The rows of Z fall into 3 groups, which share some directions, and each row is roughly a mix of its group's hidden directions.
Z:
[[ 12  16 -24  28  15  19 -10   6  -3   1   1   3]
 [ -1  11  16  11   0   7  23  30  -4 -12 -16   8]
 [ -2 -32  -1 -16  -9 -22   2   0  -5  -2  23  -6]
 [ -9  15   8  20  21   2  -4 -16  -8  12  27  -6]
 [-11  20  28 -10  -5  -6   2   9  -3  -1 -28  11]
 [ -3  -2 -26 -17  24  20   8   9   6   1   4  18]
 [ -4 -18 -13  -1  24   4  -9 -23  18   1  19  11]
 [ 22  -1 -23 -15   8  13  17   1   9  -5  17  17]
 [  6 -23  30  -8   7  -1  -8 -19 -10  -8   5 -18]
 [-15  -4  22   3 -15 -19   5  -7  18 -20 -14 -15]
 [  1   7 -29   7  19  18  -3  22   3 -12   2  15]
 [ -5  25 -10  -8   6   6   1  -5  35  15  10   5]
 [ -3  -6   4 -27  13  22  -3   9  -3   9 -14  25]
 [-12   1  -8   7 -10   0   0  32  -7  -5   5 -31]
 [  4  -4 -20  21   8  18  20 -15   9 -19 -11   1]
 [-17  -2  -3   4  19  13   5   0  21  -2   8 -33]
 [ 10  10  -2  21 -17  16  15  -5  -8 -26  15 -10]
 [ 32  10   9  -5  -6   1 -18  18  18 -10   9  -7]
 [-10 -10   5 -19 -11 -15  -4  35  -5   1  14   9]
 [-19 -19  24  -6   9 -20  -3   2  10 -20  13   3]
 [-11   3  13  -1 -31 -19   8  20   2  16  -8  -4]
 [  0   0 -33 -10  16  11   2  26  -4  -1   9  10]
 [-23   9   9  -7  21  -7  -9 -17  22   8 -19   5]
 [-15   0 -11 -11 -17  -9 -14  -2  37  -4   8   4]
 [ 19  -6  -6   6  10  23  13 -11 -10 -26  13  13]
 [-15   4 -20 -23  14   5  11  23  11 -10  -4  15]
 [ -1 -13  27   6   0  10   2  11 -17   1 -32  -3]
 [ -6   2  19 -26 -27 -10  11 -15  13   0   2  -8]
 [-15  -1 -27 -11  26   1  16 -15  -5   9  10  -4]
 [-27 -10  -1 -13 -13  -4  -4  18 -22   3  15  16]
 [ -8  -4   1  18   6  24 -20 -12 -23   4 -17  -9]
 [  5  -8   1 -16  -1   2 -21   7  16 -13  29 -20]
 [ 14 -18  12 -19 -11  -3  -8  -6 -23  19   6  18]
 [  5  19  27 -18 -10  11   2 -12  -2  13  23   2]
 [ -6 -10  -6 -32 -10  21  -9  17   6   9 -12  -9]
 [  0 -29 -31 -11   3   7  -4  19  -2   1   6 -11]
 [ -7 -16  32   8 -14  -4  -6  -2 -15 -10 -23   4]
 [ -5   2  -2 -11  14  -1   3  36 -18  -7  -2  22]
 [ -8  -6 -15  -3  17   3 -26 -20  22  11   9   5]
 [ -2  20  12  -7  -4   5  19   4  22   3 -24  19]
 [ -4 -22  -5 -13  13  -1  21  -2  -8  16 -14  25]
 [-26  19 -13   6 -15 -10  -1   1   4   8   7 -27]
 [ 17  -8   2  -1   4   8 -14   8 -30  23  18   5]
 [ 14 -21   8 -16   4   6 -26  -3 -25   5   4 -14]
 [ 20 -14  -4   0 -12   7 -19 -15  20 -16 -11 -18]
 [-24  -7  17 -15  -4 -18 -22  13 -12  10   5   9]
 [-27  -5   4 -20   5 -26 -16  11   5   9   7   9]
 [ -4 -21  10 -24  -4 -13  22 -13  17 -10 -10   4]
 [  8   8   7   5   1  -8  -4 -23   7 -26  30   5]
 [ -3 -12 -23   8  11  17 -13  30   7  -3 -10  -9]
 [  5  16 -32   0   1  -9  15  -7  -4   3   5  28]
 [ -2  -9 -18 -30  15  11   4  -2   3  12   2  25]
 [-13 -22 -16  -4 -14  -2 -29  14  12 -11  -8   7]
 [  1  18  -4  13  20   6  -6  -2 -23  19  24  -3]
 [-15   2 -14 -21   5   7  -9  25  18 -16  15   6]
 [  7  -2  33   0  11  -2  19 -25 -11   1   1 -11]
 [  3  -7  13  35 -11  -2   1  -3 -16 -16 -10 -16]
 [ 10   2  -8 -18  27   1 -19 -19  14   9   3  15]
 [ 10 -14   9  11 -12   5  16  28 -12 -25   2  -3]
 [ 13   5  27  -7   8  -5 -25   3 -14  14   1 -19]
 [-12 -24  -3  21  19  15 -17   1   6  -2 -17 -12]
 [ -7  16 -33  22  12   3   8   1  14   7  11   0]
 [ 14 -11  -1  20   1  11  -4 -25  11 -18  -1  24]
 [ 10 -16  -5  -7  -6  22 -13  30 -16   0  -1  14]
 [  8  -8   4   5  23   6 -17 -22   1 -15  26  -7]
 [  9  18  15  12 -15   7  -1  -4 -20   4   9 -30]
 [ -4 -16 -20  -3 -11   7 -10  28   7   4 -26  -5]
 [ -5 -15   8   2 -11   4  -4  14 -16  11 -38  -1]
 [ -4  15  25 -10 -14  17   1  22  -3  -4   7 -22]
 [  2   4  -8 -23  29 -14 -10 -13  17   2  16   7]
 [ -9  11   8   3   0  18 -12  11  33  11 -19  -6]
 [  2 -16 -22 -20  15   2  -2 -12   5  10  22  19]
 [ -3  17  -3  26   6   3  22   4 -10   0 -19  21]
 [ -6  16  21  14 -11  -9   7 -24 -15  15 -11  12]
 [  6   8  26  -1 -23  -7   3 -20  -6   2   7  25]
 [-22   3   3   5   9  -5 -24   9 -10 -16  15 -25]
 [-18 -11  -8  14  27   8  13   6  14  12   1 -21]
 [  5 -14  17  11  27  -9   4  -2  -2  -2 -24 -21]
 [ 15  17  -3 -15 -37  -5  10   0  -8   5  13  -2]
 [-14   8   5   4  -5  -3 -41  10   8   4  -7 -15]
 [  3  18  11  26  -2  -1 -12 -14  -2  12 -27 -10]
 [ -8   2 -36  10  26  -8   8  10   0   5  -7  -2]
 [ 15   7  24   6  -5  -8  13 -14  -7  23 -18 -16]
 [  4 -13  -3 -11   1  -3 -25 -33 -12  13  -4  10]
 [  0   2  16  29  -8  -2  -8 -13   9 -11 -27 -10]
 [ 19  16  19  12 -26   3   4   7 -22  -1   8  -6]
 [ -1  15 -21  -2  13   2 -18   1  12  -5   3  34]
 [ 20  -6 -14   8  16  15  19 -16  13 -18  -4  12]
 [ -5  26   0  12 -35   2   1 -14   4  -4  14  -2]
 [  4  -1  11  10 -26  -7  -4  24 -11 -20 -20  -1]
 [  2  -1  -3  17  -3  23 -31  -6   7  -3 -24   8]
 [-22  11 -14 -16  13 -18  -5 -18  16   6  16   6]
 [ 18 -23  -2 -13  10  13 -13  17 -18 -15 -11   1]
 [  4  -4 -12 -17   3  11  -9   1  41  -3  -6  -6]
 [  2 -13 -13 -16  -8   9  -3  12   4  15  -8  36]
 [ -6  11   5   9 -12  16 -22  24  15   0 -22   8]
 [  7  -8  13  14  10 -11 -11   3  27 -17 -25  -3]
 [-10  25 -11   0 -14 -15  -6 -18   6  15  20  15]
 [  4  -3  -6  15  22 -13 -17 -20  -1   9  23  16]
 [ -6  10  11  10  -2   5   1  19  -4 -19 -16  33]
 [-11 -13  30  12 -10  -8   5  -1 -25   1 -17  -4]
 [-14 -10   2  -6   1  18  11  -8  30 -16 -16 -15]
 [-11 -24   7 -16  20 -14  10   0  -8   0  -2  27]
 [  0 -12   3 -37  -3  -3  -1   1  -7  13  12  23]
 [  9 -16  -8 -16 -14  22  -6  30 -11  -5   7  -3]
 [ -1  -6 -23  -5 -23 -28   7  14  -1 -13 -12   3]
 [  7   4  26   1   4   7  -4 -21  29 -18   3  -8]
 [-25   8   9  -4 -23 -15  -4  10  22   8  15  -9]
 [-20 -27  -8   2   2  -8 -10   1   0 -19 -10  26]
 [ 14  -8  18   3  25  -9 -13  -7  16 -26  -3   6]
 [  3 -12  16 -14  33  10   4   4 -24   4   7   4]
 [  4 -20   1 -21  16  -6   8   8  -1  -9  10  32]
 [ -6   8  -9  -3  13 -11 -19   4  23  18 -16 -23]
 [  4  -5 -19   2   9  -4  35   8 -19   9 -14  -9]
 [ 13  26 -10  13 -15  17 -10  -5   5   1   8 -26]
 [-13  14 -19   3  -2 -18  16 -14  14   5  26   7]
 [  1 -10   8   7  -7   8  -1  14 -22  12 -36  -3]
 [ -1 -23  30 -14 -13  -2  -6 -23   8  -1   3   1]
 [  4 -23   0  14  24   9 -11 -27   5   8  12   1]]
Here is one row of each group, with its name. Which group are the others in?
[-14   9  -4  10  27   5 -13  -8   9  -2  31   9] -> Q
[ 13   1  25  -4  -8   4 -26  17 -17 -10  16  -3] -> T
[ -9  20  -3  16   2  11   5  17  18 -27   2 -16] -> A

[-13 -29   5 -22  18   0   9 -18  10  11  -1  -3] -> A
[ -5  -9  21  11 -17  -7  27 -12 -13  -2 -12  19] -> T
[ 21 -12  -7 -11   8   8   0 -25  25 -14  -8  -8] -> Q
[  0  22 -10  12  -5   5  -3  18  27 -15  20  -6] -> Q
[  4  -7  -2  -2  20   7  36  -1 -20  14  -6  -4] -> A
[  2  -5  20  12  -3   3 -40 -10   6  -2  -1  12] -> A
[-14   3   5  24  -8   6 -11 -12   2 -36   4   5] -> T
[ 17   7  13   7 -24  -6  25  -1   7 -21  13  11] -> T
[-12   4  -6  17  -2  -5  10 -11  27 -21 -19 -15] -> A
[  5 -15 -15   9 -13  11  28  23   1 -12  -9   8] -> T
[ -1 -18  -8  20 -18   2  -9  19  -1 -13 -21 -17] -> Q
